In the rows, zero is written as 128.
One turn moves every row onto another: examples first, then more rows asked:
z_686: [112 153 120 120  95 102 135 111 122 119 118 151 139 147 118]
z_213: [125 135 122 142 116 157 134 110 122 181 112 135 141 112 125]
z_821: [ 97 143 111  99 163 129 134  98 130 133  98 135 138 121 131]
z_291: [ 94 151 130 101 123 150 143 122  90 126 132 151 144 125 147]
z_895: [137 124 118  85 136 160 123 165 142 122 128 131 143 128 144]
z_480: [137 121 150 117 138 120 129 130 115 170 154 149 129 111 150]
z_2: [119 130 168 100 120 118 147 105 126 125 125 130 125 128  97]
z_619: [125 154 140  90 163 128 127 137 149 141 113 107 159 160 138]
z_978: [162 116 150  92 138 151 139 131  94 148  90 123 150 128 117]
z_544: [144 148 146 113 122 157  98 121 154 122 122 116 145 161 122]
z_979: [164 132 150 121 134 135 153 137 146 120  91 135 145 154  97]
z_84: [116 126 105 121 124 128 186 109 124 144 108 136 133 118 130]
z_91: [140 153 127 148 122 118 118 128 141 108 125 145 104 125 124]
z_585: [127 147 141 141 144 126 156 121 145 107 100 171 152 155 136]
z_815: [140 125 135 130 120 119 118 149 113  98  92 118 177 134 149]
z_958: [110 141 126 130 151 124 135 131 113 115 147  95 143 156 138]
z_967: [135 131 144  77 131 151 140 140 113 154 107 159 168 104 143]
z_764: [130 152 123 157 120 134 135  91 106 144 117 115 168 113 132]
z_281: [154 154 159 108 159 123 145 117 126  92  97 152 155 132 144]
z_875: [166 168 125 140 116 111 140 115 128 146  99 145 164 120 153]
z_375: [182 143 135  87 122 126 158 121 150 120 112 145 154 146 142]
z_518: [164 114 120 141 137 146 137 167 128 129 138 112 144 135 132]
z_9: [130 143 153 111 149 117  82 122 102 140 116 137 144 116 140]
z_555: [170 141  99 115 121 137 152 134 131 155 149 116 166 123 138]
z_792: [144 105 118 150 142 110 166 122 112 126 118 126 149 119 108]
z_277: [ 99 113 156 112 144 136 138 110 145 129 138 139 164 116 158]
z_542: [152 159 155 136 154 154 130 135 121 156 151 138 131 128 111]
z_947: [152 112 119  84 128 151 139 126 125 121 146 109 137 104 130]
z_4: [119 127 113 124 143 127 133 123 136 115 105 139 187 146 171]
z_337: [162 139 128 151 108 135 106 134 111 143  91 144 147 125 121]

z_978 goes to z_792
z_585 goes to z_895
Now find these:
z_518 goes to z_337
z_9 goes to z_2
z_84 goes to z_4
z_544 goes to z_542
z_375 goes to z_555
z_947 goes to z_764
z_821 goes to z_277
z_619 goes to z_480

One turn moves every row onto another: examples first, then more rows asked:
z_278: [140  74 107  54 128 145 113 119 121 122 138 154  96  96  84 104  94 123
 116 133]
z_10: [125  48 115  73 106 121 139  71 107 124 128 132  71 113 133 107 108 134
 121 128]
z_38: [135  79  97  64  82 121 148 105 112 131 129 159  76  98 129 107 117 124
 110 105]
z_772: [139  66 133  89 113 153  71  93  94  99 138 143  86 112 140 143 136 146
 127 118]
z_688: [106  88 108  72  93 148  69  68 119 108  94 131  74  72 129 133 145 126
 147 118]
z_613: [110  92 136 115 100 123  97  57 119 138 143 110  92  99 142 139 123 125
 140 113]
z_838: [130  68 105  89 107 144 116  96 160 107 128 146  95 134 147 129 128 145
 128 125]
z_799: [150  78 113  94 107 143  97  96 156 161  98 141 101  58 159 111 118 121
 143 141]
z_716: [132  70 118  82 105 133  99 123  79 156 150 157  77  65 124 117 129 126
 124 115]
z_56: [124  95 103  87 113 155  80  93 115 142 136 112  94  88 126 125  95  61
 128 110]
z_456: [123  80 122  88  85 168 101  91 143 120 104 134  82  52 122 146  78  97
 113 106]
z_268: [144  73  99 102 128 167 106 112 117 111 145 137 100  46 150 137 104  99
 135  88]
z_46: [145 106 119  79  69 169  79 112 129 120 100 146  84  86 111 125  92 130
 136 125]
z_795: [131  94 110  84 118 114 123  99 116 104 139 168 125  74  99 108 117 106
  99 124]
z_191: [134  80 122  87 112 140  92 116 152 102 118 165 105  82 101  82 126 115
 126 126]
z_887: [170  85 100  67 110 165 115 102 151 118 139 149  95 116 140 107 131 126
 104 134]
z_950: [145  95 104  58  89 150 106 108 107 155  94 158  71 107 126 143 115 135
 111 107]
z_975: [165 103 107 110 107 160 105  88 110  93 126 176 119  50 139 125 113 108
 140 119]
z_326: [136  42 116  65  75 136 109  63  89 114 134 154  85  67 111 136 114 123
 155 134]
z_527: [129  90  94  84 106 144 109  58  76 156 124 169  99  71 141  93 123  97
 121 120]
z_49: [109  86  89  82  92 149  75  56 127 106 144 170 125 106 121 149 117 112
 147 136]
z_51: [134  75 103  84 113 147 104  66 132 127 118 210  96  49 115 134 105  94
 136 133]
z_443: [123  84  94  85 107 150 123  59 137 118 128 183  96  96 137  77 114  96
 117 127]
z_66: [121  80  98  79 118 150 116 115 130 188 121 152  93  95 139 139  84 125
 132 133]
z_915: [131  84 106  88 113 151 118  74 103 100 128 164  96  74 126 188 146 103
 132 124]
z_551: [135  75 116  90 109 140 101  99  94 152 128 109  95  83 134 109 105 167
 125 124]
z_689: [153 100 101  97 131 135  84  73 155 119  92 155 109 113 134 143 108 122
 148 125]
z_356: [108  67  98  70 113 191  94  81  90 139 155 135  84  84 115 139 128 119
 145 145]
z_696: [135  51 123 107 121 158 112  66 131 135 148 137  79  80 139 132 114 123
 188 117]
z_660: [123  88 127  92 153 150 116  74  95 124 153 132  67  79 114 150 113 110
 141 100]
z_298: [127  61  90  91 100 132 137  52 144 116 148 152 119  99 139 109 124 108
 138 146]
z_402: [132  93 121  91 109 148 111  50 143 107 134 129  92  31 117 142 123 117
 147 117]
z_176: [130  83 111  84 112 146 117  50 143 127 136 131  95  90 128 178  86 142
 143 122]
z_616: [136 104 103  84 110 152 101  97  63 140 144 151  94  97 112 115  87  93
 136 123]
z_844: [135  91 118 108 140 122 122  78 111 158 111 163 105  74 162 133 106 102
 110 127]
z_922: [101 104 119  88 104 167  85  90 152 138 146 121  79  91 102 147 117 119
 153 114]
z_72: [165  87  97  92 100 189 100  90 146 135 121 183 115  76 146 128 141 118
 131 133]
z_57: [127  61 118 121  94 146 142  74 114 152 135 177 112  75 113 134 106  98
 151 141]
z_383: [147 112 107  66 114 147  51  94 143 135 121 146 101  93 127 135 121 128
 104 136]

z_456 goes to z_56
z_402 goes to z_922
Now find these:
z_49 goes to z_772
z_191 goes to z_278
z_915 goes to z_688
z_616 goes to z_975
z_887 goes to z_38
z_613 goes to z_696
z_298 goes to z_838
z_57 goes to z_689
z_716 goes to z_51
z_799 goes to z_66
z_950 goes to z_527

One turn moves every row onto another: examples first, then more rows asked:
z_678: [151 139 118 165 175 120  97 129 126 126 140 172 144 156 144 150 143 146
 116 100  93 122]
z_986: [150 142 113 166 179 112 106 142 141 128 135 178 147 141 155 153 137 135
 122 101 102 112]
z_809: [151 129 156 118 162 127 108 152 158 121 122 133 100 113 110 132 140 183
 146 155 161  87]
z_6: [153 137 112 159 176 120  93 145 134 121 133 175 137 144 158 156 138 149
 124  99  96 106]
z_96: [145 138 158 131 170 113 132 147 172 133 125 138 120 109 102 128 139 155
 141 159 174  99]
z_858: [135 153 156 146 161 137 138 136 174 138 131 133 150  89 116 117 127 130
 113 147 163  99]
z_387: [155 174 168 140 130 154 126 118 124  99 151 106 118 131 106 141 132 158
 109 149 156 101]
z_731: [155 157 157 125 141 150  98 145 141 109 140 117 103 112 128 131 138 170
 128 154 175  81]
z_873: [158 164 163 129 132 158 105 130 125  98 145 108 104 125 118 139 135 174
 118 150 158  88]
z_617: [140 139 149 128 161 146 106 152 172 133 123 134 128  83 132 115 130 157
 125 147 162  80]
z_62: [156 133 162 117 149 141 108 138 135 104 126 121  95 130 101 143 136 197
 136 149 137  91]
z_8: [149 155 172 144 150 127 155 112 139 112 138 120 128 139  76 146 130 155
 119 149 138 120]
z_481: [151 145 116 168 176 115 110 136 135 124 137 174 149 146 150 157 136 135
 118  99  96 116]
z_432: [151 138 111 161 179 115  98 146 140 126 134 178 141 140 159 153 138 142
 125 101 102 107]
z_180: [146 136 153 120 147 164  91 147 148 115 124 124 112  97 132 125 128 185
 122 141 139  74]
z_478: [151 135 116 160 175 121  89 133 126 126 138 173 138 155 148 148 144 153
 120 100  94 117]
z_37: [149 171 161 144 148 134 132 134 155 122 147 121 129 110 114 127 136 133
 119 157 187 100]
z_346: [154 141 115 161 172 122  98 139 128 118 136 172 138 148 154 159 136 150
 120  98  89 110]
z_299: [151 132 114 159 179 119  86 138 132 129 136 176 137 149 152 146 146 152
 123 102 100 114]
z_93: [151 178 167 148 138 141 139 120 139 111 152 112 130 123 104 136 132 138
 110 153 170 107]
z_361: [138 165 165 154 148 146 152 114 152 124 139 121 155 109 100 128 121 131
  99 141 140 111]
z_536: [145 151 165 144 163 113 155 127 162 128 133 131 133 122  85 135 135 141
 127 156 162 116]
z_779: [149 133 113 162 182 114  90 140 138 134 136 178 142 146 152 143 146 145
 124 103 106 116]
z_832: [148 137 115 165 182 112  98 135 138 135 138 178 147 148 147 144 145 138
 120 103 105 121]
z_491: [153 145 116 166 172 120 106 134 129 119 138 172 145 150 150 159 135 142
 117  97  90 114]
z_308: [149 139 117 167 178 115 101 130 132 131 140 175 148 153 144 148 144 139
 117 101  99 124]
z_286: [149 147 162 128 134 173 105 124 126 101 132 112 117 116 116 137 123 186
 108 135 116  87]
z_430: [144 161 168 144 134 164 136 108 128 105 139 111 138 122 100 138 119 160
  96 135 116 106]
z_438: [151 161 156 132 149 139 111 146 156 120 141 123 115 104 126 125 139 150
 128 158 189  87]
z_252: [155 147 171 130 143 140 131 118 125 100 135 115 109 143  84 150 131 183
 122 146 125 107]

z_873 goes to z_387
z_286 goes to z_430
z_308 goes to z_832
Now find these:
z_346 goes to z_491
z_62 goes to z_252

One turn moves every row onto another: examples first, then more rows asked:
z_856: [ 92 121 142 152 118  96  96 130 148 129 122 143 123 129 122 148 135 124
 118 123 156 134 126 120 175 147 107 158 118 117 109 132 101 118 135]
z_212: [155 127 122 152 131  97 113 130 136 111 159 114 129 120 124 145 102 122
 126 143 110 150 178 156 142 126 132 125 139 132 166 127 152 154 129]
z_712: [115 136 136 107 147 126  93 129 134 104 135 131 137 142 147 101 159 126
 120 108 152 129 149 120 147 109 124 176 155 140 117 120  89 124 140]
z_930: [108 101  96 112 132 132 126 143 149 130 128 143 149 139 169 104 147 129
 111 132 152 111 103 134  95 124 119 121  93 149 126 125 146 109 115]
z_800: [117 146 112 119 102 100  99 177 125 110 136 120 130 147 148 112 160 147
 114 117 141 152 118  99 162 142 114 127 133 119 128 130 115 162 128]
z_811: [ 91 109 113 137 141 110 160 137 106 113 141 129 150 144 133 120 119 140
 115 123 125 118  98 131 122 103 117 130 139 172 140 114 109 127 172]
z_584: [ 96 151 118 133 132 128  97 133 138  85 140 116 153 143 115 110 154 115
 139 119 131 135 133 125 131 135 121 153 151 114 109 113  77 123 137]
z_266: [122 113 128 118 145  88 147 143  99 115 149 105 158 135 180 131 110 113
 123 133 141 138 137 119 110 143 110 148 136 172 141 108 138 129 134]
z_562: [119 102 103  95 129 129 121 154 128 113 131 134 139 164 162  94 149 125
 120 134 132 121 115 111 105 130 116 133  94 139 125 118 155  91 109]
z_348: [156 152 120 137 126  97 121 153 143 113 171 116 124 148 132 145  89 127
 121 145 110 146 161 152 127 143 118 135 143 136 146 126 149 157 123]
z_21: [151 131 143 127 103 141 109 104 170 137 169 156 101 130 124 141 141 125
 141 134 114 129 141 133 157 135 146 140 123 112 121  98 151 146 120]
z_962: [103 113 140 130 172 126  88 115 137 121 117 162 153  93 131 124 149 140
 125 135 136 120 141 125 126 135 122 136 148 126 146 133  89 112 118]
z_409: [110  89 111 104 122 126 126 144 135 128 133 136 155 133 177 100 140 135
 117 127 137 108  99 124 113 128 115 111 103 149 115 116 138  87 113]
z_196: [155 133 143  93 109 146  97 138 140 134 138 125 125 142 164 134 143 122
 105 151 134 128 124 140 110 126 112 149  98 135 139 103 153 148 114]
z_872: [ 94 133 102 130 108 115 118 146 138 103 141 120 111 142 146 129 168 130
 101 117 120 133 136  84 179 132 105 129 126 122 113 136 111 123 141]
z_285: [112 118 102 167 133 106 119 129 140 128 150 138 133 128  86 127 103 147
 125 139  99 127 136 158 135 102 147 115 152 141 133 121 110 128 158]
z_511: [115  92 117 100 139 138 130 151 120 120 137 142 148 141 170  93 142 128
 125 125 147 110  93 114 136 116 115 123 103 158 120 117 148  98 120]
z_379: [121  92 161 129 134  87  93 135 135 149 129 145 100  99 113 126 113 127
  99 116 149 123 134 110 150 155 127 130 109 131 155 124 116 123 116]
z_786: [123 104 122 108 123 105 115 151 124 124 147 122  89 112 138 107 146 132
  83 110 114 121 145  74 155 141 123 100 117 136 159 127 126 126 121]
z_324: [144 133 146 122  94 148 120 111 160 128 158 160  90 138 132 130 123 115
 137 158 105 125 140 139 150 123 153 139 124 110 134  98 145 133 123]
z_85: [120 126 147 122 146 108 121 118 175  99 153 141 135  87 130 101 123 134
 112 138 112 112 139 105 132 165 122  99 142 112 174 130 111 119 122]
z_972: [166 120 147  94 124 131  96 145 153 125 150 129 115 141 137 126 139 103
 117 142 119 128 127 118 103 143 129 146  84 130 136 108 161 144 114]
z_336: [132 117 132 123 139 101 153 136 103  96 151 105 146 136 170 138 118 114
 116 128 135 142 140 129 129 125 102 141 125 164 172 120 150 153 143]
z_528: [113 134 105 160 133 116 118 122 140 135 146 146 120 128  99 129 106 146
 147 153  86 123 150 143 141 139 154 117 163 134 128 108 119 141 165]
z_231: [132 149 143  98 120 109 126 132 172  82 169 110 119 134 147  77 134 120
 108 112 128 121 146 100 153 139 124 139 151 127 145 117 112 131 144]
z_761: [107 129 108 149 132 115 129 144 138 123 165 150 131 120  94 136  96 149
 132 155  78 131 122 141 135 116 151 115 151 127 140 127 126 151 141]
z_154: [109 110 105 142 124 152 130 119 148 137 140 179 121 138 130 103 135 150
 142 133 108 109 105 132 159 130 138 103 131 132 107 121 124  94 137]
z_578: [ 82 111 102 133 151 116 160 128  97 127 132 142 149 117 132 123 112 138
 128 132 118 128 103 123 120 107 155 139 135 167 136 123 122 126 152]
z_817: [108 131 103 149 130 108 111 125 143 134 168 138 132 128  94 130 105 157
 143 136  83 128 140 138 140 126 161 120 158 128 131 119 124 158 149]
z_582: [134 111 148 116 148 112 123 121 121 106 152 136 128 103 133  81 128 117
 120 113 129 128 142 114 119 175 139 111 145 125 185 115 107 142 108]
z_332: [150 138 123 138 139  92 108 142 139 119 178 112 136 135 133 152 110 125
 134 144 118 151 173 136 126 145 117 142 149 134 146 110 155 165 120]
z_310: [124 140 139 109  99 102 110 151 116 114 133 110 101 101 122 113 131 138
 118 130 109 142 129  75 156 141 149 106 125 115 161 104 124 132 127]
z_965: [101 107  98 138 113 137 143 111 141 130 127 178 130 158 140  93 146 137
 137 146 116 124 110 130 144 142 148 130 121 120 111 125 132  89 124]
z_666: [120 111 123 111 151  90 134 158 105 105 144 102 161 138 170 115 118 113
 124 140 149 128 133 120 118 137 114 143 127 168 150 112 156 152 140]
z_595: [109 125 118 156 140  86 108 156 135 126 123 161 125 142 140 138 147 125
 137 103 174 136 125 114 140 159 118 131 129 139 110 135  94 129 127]
z_590: [ 97 101  99 141 116 133 149 116 169 123 148 179 114 135 137 101 127 123
 144 139 122 108 119 133 136 121 158 111 119 125 121 120 138  94 123]
z_683: [166 125 150  93 126 131 107 143 148 123 153 112 135 125 153 127 139 104
 118 139 150 134 131 124 134 137 116 140  91 143 132 107 174 134 113]
z_265: [ 81 105 107 130 138 104 150 126 102 130 140 131 155 128 142 110 105 146
 132 126 105 114 103 120 124 123 154 126 146 165 128 116 107 121 164]
z_259: [104 104 102 135 105 134 136 104 163 133 149 170 123 135 139  99 131 146
 144 121 111 106 114 134 157 133 159 105 124 122 110 123 131 100 129]
z_534: [ 82 101  98 140 151 108 147 144 104 118 136 146 144 146 144 100 114 141
 140 133 117 105 110 122 129 124 136 123 153 167 129 113 115 123 164]
z_618: [160 142 139 134 111 146 108 109 176 141 156 150 108 120 112 138 130 126
 135 147 111 133 142 142 158 150 139 121 118 117 119 110 150 130 130]
z_845: [158 116 153  95 121 133 100 142 142 132 154 123 132 127 161 143 149 113
 114 141 140 130 127 122 113 130 103 145 101 138 126  91 157 134 104]
z_496: [132 132 113 121 145  98 152 137 100 117 139 107 142 145 170 131 105 115
 116 121 149 143 142 135 113 133 122 159 127 176 142 122 146 132 134]
z_184: [119 142 118 108 133 132 135 134 126  80 165 112 126 133 137  86 162 112
 116 106 108 124 132  90 124 148 130 118 152 131 145 110  91 144 140]
z_146: [151 144 131 131 133  98 106 136 141 121 154 101 137 121 124 145 111 118
 130 159 118 145 172 140 130 152 132 137 137 135 151 106 159 170 140]
z_157: [112 119 148 141 148 108  86 120 133 111 127 139 156 112 110 104 119 121
 143 125 153 139 143 149 125 162 130 145 146 108 148 118  93 121 106]
z_126: [148 125 142 137 108 139 117 103 164 141 147 174 108 134 116 125 135 115
 132 155 104 129 121 136 143 156 160 143 112 110 122 116 138 140 128]
z_776: [117 118 144 145 137  88 119 131 125 130 121 150  96  96 113 139 117 115
 142 117 142 124 135  91 134 158 153 110 122 135 143 110 103  98 126]

z_324 goes to z_578
z_800 goes to z_85
Now find these:
z_562 goes to z_212
z_332 goes to z_259
z_683 goes to z_528
z_582 goes to z_856

